In the data rows, zero lies at 4.5, halfway between 4 and 5.
Here are some points, one per row:
[7. 4. 2. 3. 4. 3. 5. 7.]
[2. 4. 7. 8. 5. 4. 4. 2.]
[2. 4. 6. 5. 4. 4. 7. 3.]
[4. 6. 7. 3. 4. 4. 2. 3.]
[4. 3. 4. 5. 4. 4. 7. 7.]
[5. 3. 4. 2. 4. 3. 4. 6.]
[5. 4. 3. 5. 4. 4. 3. 6.]
[9. 4. 3. 4. 4. 3. 3. 7.]
[2. 4. 3. 2. 5. 9. 7. 5.]
[4. 5. 6. 6. 5. 4. 4. 3.]
[2. 4. 7. 8. 5. 4. 4. 3.]
[7. 6. 3. 3. 4. 4. 1. 3.]
[3. 3. 4. 5. 4. 4. 7. 7.]
[2. 3. 4. 4. 3. 7. 9. 6.]
[5. 6. 4. 2. 5. 4. 4. 5.]
[7. 5. 2. 3. 4. 4. 1. 2.]
[6. 5. 4. 5. 4. 3. 4. 4.]
[4. 3. 3. 7. 9. 8. 4. 1.]
[7. 6. 4. 5. 5. 3. 4. 6.]
[6. 9. 5. 3. 4. 4. 5. 5.]
[4. 6. 7. 5. 4. 4. 5. 3.]
[3. 4. 7. 7. 4. 3. 2. 3.]
[3. 4. 4. 2. 6. 8. 5. 2.]
[6. 4. 3. 4. 5. 4. 6. 5.]
These points spread out most along one direction. How many in every 100 of the points above lie lower along it than each point below? Round to a whole number. More than half of the points above lie lower than the first one.
[4. 3. 4. 5. 4. 4. 7. 7.] 46
[4. 6. 7. 5. 4. 4. 5. 3.] 38
[2. 3. 4. 4. 3. 7. 9. 6.] 17
[3. 3. 4. 5. 4. 4. 7. 7.] 42
[5. 3. 4. 2. 4. 3. 4. 6.] 71
[4. 3. 3. 7. 9. 8. 4. 1.] 8
[6. 4. 3. 4. 5. 4. 6. 5.] 54
[6. 9. 5. 3. 4. 4. 5. 5.] 75
[3. 4. 7. 7. 4. 3. 2. 3.] 29
[2. 4. 6. 5. 4. 4. 7. 3.] 13
[4. 6. 7. 3. 4. 4. 2. 3.] 50
